Rotation paths and how fast each direction turns (deg/step)
Each turn is a multiple of 5 degrees from 10 to 175, or 0.
Each row of a path follows its step; steps can be skipped.

step 0: 7.0 9.7 -15.0 5.3 29.1 -2.1 -8.2 -5.1 28.2 11.1 -32.5 -6.1 6.7 -8.6 6.1
 -4.5 28.2 34.8 -3.6 -7.0 -7.8 -11.6 19.9 21.4 -1.7 -2.5
step 1: -4.9 -3.8 11.1 3.3 4.0 1.4 33.2 -19.9 -23.6 -2.5 -11.1 -2.6 -9.1 3.5 0.9
 -2.6 -36.5 -2.2 -1.9 40.0 -2.0 -23.4 -9.4 14.1 -16.7 6.0
step 2: 7.6 1.5 25.7 -2.0 -6.8 -30.0 12.0 17.7 -22.6 21.4 -3.5 -22.0 7.8 -6.9
 20.8 -22.5 13.8 -5.4 10.2 -22.6 15.8 22.5 10.9 -9.9 2.3 18.1
step 3: -0.1 17.8 -55.8 0.1 19.3 9.1 8.0 -22.3 -7.0 -6.9 5.7 -6.9 -9.0 -5.3 8.0
 5.8 16.4 9.5 -16.0 1.4 25.3 -2.7 10.0 -15.0 -13.6 -6.2
step 4: 12.6 -7.8 7.5 20.6 13.1 23.0 9.2 11.1 -10.9 0.2 -17.2 -7.6 10.1 15.6
 13.1 16.3 2.8 7.3 -4.1 4.0 -16.8 -15.6 -10.8 28.2 19.0 42.5
step 5: 12.5 -11.0 21.9 12.6 12.1 -0.4 31.8 -9.8 -16.9 17.7 11.9 4.0 1.5 6.5 8.7
 -18.3 -8.6 -8.7 -3.1 2.3 -19.1 5.4 26.7 -38.5 -6.1 -28.5
step 6: 6.1 41.6 -8.2 20.6 25.4 -24.3 -7.3 9.1 15.2 13.8 -7.6 0.8 -4.1 18.7 6.5
 6.8 3.3 6.1 6.7 -0.7 42.2 8.1 1.2 14.5 1.9 -0.6
step 7: 37.4 5.1 -8.5 -14.0 -25.5 33.6 17.1 15.7 -16.7 -3.8 -17.7 -8.6 -4.9
 -13.4 6.0 7.5 -5.2 24.6 -1.1 20.6 1.2 -20.0 -8.8 -3.4 -14.8 0.9
step 8: 24.7 -33.2 -1.3 10.6 24.0 -34.8 1.8 0.7 -11.6 11.6 20.7 -14.5 2.9 2.1
 13.8 -5.0 -10.0 -9.1 10.5 -1.3 -11.2 2.8 -14.4 -17.7 24.5 22.0
Directions:
-4.7 0.3 -9.3 -1.3 3.0 8.6 -9.1 -0.8 -3.9 -7.6 -16.6 2.7 4.2 5.8 -4.1
 1.1 9.0 12.8 12.2 5.3 12.4 3.3 -0.2 -4.0 4.9 -5.9
110
-9.8 5.6 -6.1 -0.2 -0.3 -2.7 -0.3 8.3 19.3 -8.6 3.6 -0.3 -6.6 0.1 13.9
 7.0 1.8 8.9 -8.5 3.8 5.8 -4.1 11.6 -0.2 -3.8 2.2
115
3.2 0.0 -0.7 1.3 1.4 11.7 -8.2 -0.1 4.9 -1.4 -4.1 -12.9 -1.4 4.3 1.2
 -10.4 -0.7 6.5 -14.0 11.8 -9.1 -6.3 -17.0 3.0 -2.3 1.9
110
4.5 -15.5 3.8 6.4 -9.7 -1.2 -0.8 7.7 5.9 5.9 -8.8 -7.0 2.0 -6.5 0.7 -0.3
 8.4 -2.7 -1.9 6.8 -4.6 12.1 7.4 -17.0 -1.3 2.4
130

step 0: -7.7 5.6 -11.5 -3.2 -25.7 -42.8 -6.5 -12.2 -23.4 -5.0 7.4 -44.0 14.8
 -13.8 19.6 -18.0 -10.1 7.2 -5.8 -6.5 -13.3 -13.7 -13.5 -41.1 -29.2 33.2
step 1: 7.7 -8.5 -14.6 6.5 -9.4 1.3 -15.4 -2.8 17.8 25.8 -13.9 -13.6 -7.4 14.8
 22.7 -50.3 -8.2 -26.0 20.3 28.1 -4.9 -1.8 20.7 -1.6 54.6 1.7
step 2: -23.8 7.3 8.7 11.7 27.6 -22.8 -5.4 14.3 1.4 11.5 18.6 -15.8 -31.2 8.3
 30.1 20.2 -44.2 -5.0 -21.9 28.9 5.4 27.0 -13.7 -15.8 -19.4 -13.2
step 3: 4.4 2.4 -12.5 30.8 1.1 -24.5 -12.3 -29.0 10.7 -62.5 -4.6 -10.2 12.2 30.5
 12.6 -3.9 11.1 -49.1 11.3 -3.1 5.1 -15.3 -0.6 -5.3 2.2 0.7
step 4: -5.1 -38.3 -37.7 -42.4 8.4 9.0 -7.4 25.7 -14.5 -11.5 9.2 -16.3 -26.9 6.7
 26.7 19.7 -17.2 -0.6 -12.4 -7.6 7.9 -7.8 28.8 -2.3 33.4 -11.0
step 5: 1.1 -7.5 -11.1 42.0 10.4 6.8 1.4 -0.3 -18.2 -4.4 34.2 36.6 -26.3 -2.6
 -11.7 21.5 27.1 -18.9 1.3 30.3 -26.0 -6.6 -10.4 -41.2 -2.6 -13.9
step 6: 13.2 -4.9 -18.5 -62.3 -18.5 -33.0 22.0 -14.9 8.3 -7.7 21.8 6.7 11.3 17.3
 17.8 -1.0 4.8 -22.7 -7.8 -18.5 -24.0 -7.2 -23.9 -16.6 -12.4 18.1
step 7: 11.7 -14.4 2.7 -12.1 -6.8 -7.6 -10.4 24.2 22.4 2.3 -11.8 -3.2 -5.0 -6.2
 4.2 -2.8 9.4 19.9 31.1 47.2 -36.8 -20.6 50.4 -29.5 11.1 4.5
step 8: -11.7 14.9 3.7 -2.7 -5.3 -17.7 10.2 23.0 0.3 12.3 36.5 14.7 -43.0 44.4
 -22.0 -25.7 -15.3 -10.5 -6.0 16.2 3.3 29.6 4.7 -2.4 -25.6 21.7
Directions:
-4.1 1.5 0.3 -0.5 -10.5 -14.8 9.8 -4.0 10.6 -12.5 -4.9 -3.8 13.9 -3.4
 0.8 14.3 -5.6 0.3 4.3 -0.3 -2.6 -8.0 -5.6 3.5 -4.2 -1.0
110
-0.6 -4.4 -20.4 10.1 0.0 8.6 4.0 4.3 -6.8 -10.0 3.2 4.8 -1.3 -4.9 3.4
 10.2 7.7 6.3 -3.0 -7.1 2.9 1.2 -6.1 6.1 4.9 11.4
60
-10.9 -3.4 -0.6 1.2 -11.7 1.1 -15.1 12.4 5.3 4.6 -7.6 9.3 -2.9 -7.5 -1.6
 9.6 2.8 -8.2 -1.1 5.4 8.1 6.0 -1.0 -6.5 -10.5 0.0
130
15.3 5.9 -1.6 -7.8 -1.6 0.7 -3.5 -6.4 -13.8 -0.7 -6.8 -1.7 7.8 -0.8 5.7
 1.5 2.0 -18.0 0.7 1.1 3.4 -0.3 2.4 5.1 -10.0 12.9
125
3.8 2.7 -11.4 -2.7 -1.5 -10.8 5.0 -12.3 1.7 13.4 -0.5 -0.8 -9.9 -13.2
 -5.4 5.3 10.9 -1.0 4.1 -10.6 -2.7 1.3 7.6 -6.3 -1.9 -6.1
55

step 0: -1.7 2.8 21.4 15.3 -1.5 27.4 -0.2 18.3 3.8 -20.7 3.8 23.7 -33.3 -28.8
 -21.7 -17.4 -18.4 -21.4 27.8 1.0 -12.7 -6.8 11.5 -13.8 22.1 18.1
step 1: 24.6 -10.1 16.7 -16.6 13.6 0.7 11.2 28.5 -30.2 -28.0 -15.0 -9.5 19.2 2.8
 42.5 -8.4 0.5 -20.3 8.2 -17.3 6.3 25.0 5.6 -10.5 -11.3 3.6
step 2: -13.9 -14.8 25.0 -7.3 -19.3 31.5 8.8 10.6 -2.0 10.4 13.3 23.1 14.3 22.7
 18.0 18.0 0.3 12.1 23.9 7.9 -35.0 -6.8 20.5 25.0 11.7 -19.0
step 3: 19.9 -35.0 23.6 -3.6 1.5 11.8 11.9 1.4 35.9 -10.7 -5.2 -5.7 -20.5 -5.8
 11.1 19.1 -3.4 -2.2 -45.7 -15.0 -0.2 14.8 -9.5 -12.5 17.1 -21.3
step 4: 7.7 5.2 -8.8 33.4 -7.6 14.4 17.4 5.0 30.2 9.8 1.2 -21.7 32.6 -22.8 13.1
 21.1 19.5 9.2 9.4 -14.2 -14.3 -6.2 21.6 0.4 2.8 41.9
step 5: -40.3 -9.9 -0.4 5.2 27.4 -10.5 -8.1 -7.7 20.1 -8.0 -27.5 19.4 -25.4 23.5
 14.1 11.2 30.0 -5.4 14.0 -6.0 -0.6 11.0 14.4 -34.5 5.4 8.4
step 6: -7.8 -23.1 -3.4 13.6 5.9 3.5 29.2 23.0 -5.1 30.2 20.7 2.1 -27.6 10.6
 13.0 -1.8 -15.1 3.7 15.7 -16.4 4.3 11.7 -26.2 10.0 -37.5 26.4
step 7: 5.1 36.0 40.6 9.6 -8.5 -3.0 -18.1 28.3 5.9 -6.0 8.9 -13.6 -38.2 13.1 5.0
 -11.5 -7.8 10.7 15.8 -0.6 -10.6 13.5 3.8 -6.6 33.2 15.1
step 8: 27.5 10.7 -13.1 -17.9 0.7 -20.3 -15.7 6.0 -5.0 -15.7 16.3 -10.4 3.3 16.7
 42.6 38.1 13.3 -9.7 4.9 -31.0 -3.7 17.5 -9.5 13.4 -17.7 -10.7
Directions:
-12.8 1.7 -5.0 1.1 11.4 1.1 0.1 0.3 6.7 -3.6 -0.8 1.5 -0.4 -2.6 0.1 -7.8
 -12.0 -8.9 -0.6 4.0 0.3 -6.9 10.5 -10.0 -15.6 12.9
65
-5.5 -13.5 1.5 -6.4 -7.2 1.3 6.8 -6.5 4.3 -2.2 -17.1 -9.9 7.6 4.8 -6.2
 1.9 1.7 2.6 -10.1 0.6 -14.8 -1.1 0.9 3.6 0.8 8.9
45
-7.6 2.3 -7.6 2.7 -3.5 5.3 2.6 3.8 -4.3 -3.7 7.0 3.6 4.1 -16.3 -0.3 11.1
 -2.6 11.3 5.5 6.0 -8.4 7.5 -3.8 13.9 -9.7 6.3
160
3.0 3.6 -7.2 -2.4 -8.2 -11.5 5.2 10.4 -6.6 -8.2 -5.2 6.4 -12.0 3.4 8.0
 -11.7 -6.8 -7.4 0.0 -2.5 -9.2 -2.3 3.0 13.7 3.7 2.1
55
-8.1 4.2 1.6 1.6 2.8 -0.2 2.1 -11.1 0.6 16.7 -9.2 9.8 0.4 -1.6 2.9 5.6
 -13.1 -9.5 2.4 -8.8 -8.4 3.8 -7.7 2.5 -1.4 -11.8
110
-13.6 -8.3 -3.9 -5.9 -1.5 -0.6 10.5 10.2 -9.8 13.3 0.2 2.5 0.8 9.0 3.5
 -1.2 -2.8 8.7 -3.3 9.6 9.9 6.0 9.3 -2.2 1.2 -7.2
95
-13.1 4.1 -7.1 6.6 -16.9 12.3 -4.3 -2.2 7.9 -2.9 7.4 -3.4 5.6 6.7 -1.0
 -11.8 -3.2 -1.0 9.9 -0.2 -3.3 0.8 -1.7 -3.4 11.0 -3.1
155

step 0: 10.2 -5.8 -15.6 10.7 13.5 38.9 -9.1 -7.8 -23.4 11.9 10.7 -14.4 -12.2 4.3
 23.0 9.3 23.0 -33.2 0.2 -13.5 -23.7 18.1 17.0 9.2 12.7 27.9
step 1: 2.1 2.1 -7.0 2.0 30.8 -0.3 -14.8 0.9 10.1 37.7 17.4 18.5 0.4 -8.3 -34.4
 10.8 12.5 -9.4 -27.6 -4.7 -0.2 -28.2 28.5 22.8 20.6 2.9
step 2: 15.5 -7.9 6.4 12.1 -11.2 -14.2 6.8 -15.0 11.7 3.8 -12.1 -23.0 8.1 -10.7
 16.5 -26.7 32.0 9.3 -9.6 23.8 -3.2 -49.7 11.1 23.6 0.0 -10.0
step 3: 1.1 5.5 -28.1 24.1 -5.7 -15.6 -6.5 3.9 -0.1 -23.3 -22.1 -27.4 32.0 23.6
 6.9 -19.1 12.3 -33.5 -23.8 8.8 -6.6 23.9 -2.5 13.2 10.4 9.1
step 4: 16.5 -16.6 -10.0 -7.1 51.3 -31.4 5.9 21.3 -30.7 16.3 -6.5 -11.6 -1.6
 14.4 -5.7 13.5 11.8 -20.2 -14.1 2.1 -7.2 2.1 3.1 -25.0 -4.2 4.1
step 5: 15.2 -29.7 -3.2 -12.6 9.3 -16.4 -5.9 2.9 26.9 12.0 20.2 -6.2 7.9 -24.5
 15.3 26.5 -12.0 -24.9 7.0 17.5 -37.0 -29.2 -7.6 12.7 -6.8 -5.4
step 6: -12.0 -4.8 -26.1 19.8 -22.9 -27.1 -0.9 -16.2 14.4 -34.2 -5.0 18.7 1.1
 -30.4 -3.1 8.1 23.4 -22.0 -14.3 -12.1 4.7 -26.7 -15.9 -12.5 8.0 1.3
step 7: 19.0 5.9 -0.7 31.6 -1.6 -18.6 4.4 -16.2 -41.8 0.9 -22.1 -12.8 -5.8 -24.8
 4.1 16.1 3.1 1.6 -25.8 -7.9 -8.7 25.6 -4.6 -6.0 1.6 -37.3
step 8: 3.2 0.0 -1.9 16.0 23.2 -5.2 -12.4 37.4 -14.9 -17.1 8.5 -12.5 -0.5 -4.9
 23.7 42.2 -20.0 -9.8 20.1 -9.8 1.8 -5.0 31.7 22.9 12.8 -18.0
Directions:
-7.3 3.6 -19.1 8.1 -8.8 1.6 0.4 5.9 5.4 -2.3 -4.2 14.9 -1.9 10.2 10.0
 3.0 -3.6 -5.0 -0.7 -2.1 -4.4 0.3 3.9 2.8 -0.1 13.1
130
-12.7 -9.0 3.6 -2.0 7.2 6.9 -4.4 6.7 5.6 12.7 6.9 -4.6 -8.7 -5.3 -4.1
 4.0 -1.2 -15.3 7.5 -1.3 -3.4 -0.2 7.0 -6.9 -9.2 7.6
85
7.0 -6.4 3.5 2.7 -3.8 0.4 6.8 -7.7 -11.1 11.9 -8.7 1.4 -13.5 0.3 15.2
 -6.3 7.6 6.1 4.6 1.3 -9.8 -2.9 -3.2 -5.7 -7.4 3.7
155
-2.9 -2.6 -4.5 -7.0 -3.8 -1.3 -8.9 0.1 -7.1 -11.9 -5.0 10.5 -16.4 -9.9
 -1.7 10.6 0.0 -1.9 8.1 4.5 0.5 7.3 -2.1 4.5 -4.2 -13.6
35
3.7 -1.1 -1.1 1.0 5.1 -6.3 3.8 13.3 0.6 14.8 3.6 4.9 0.4 2.3 0.7 12.4
 -8.5 15.3 0.3 6.7 1.7 -9.0 6.9 9.3 -6.5 -7.7
110
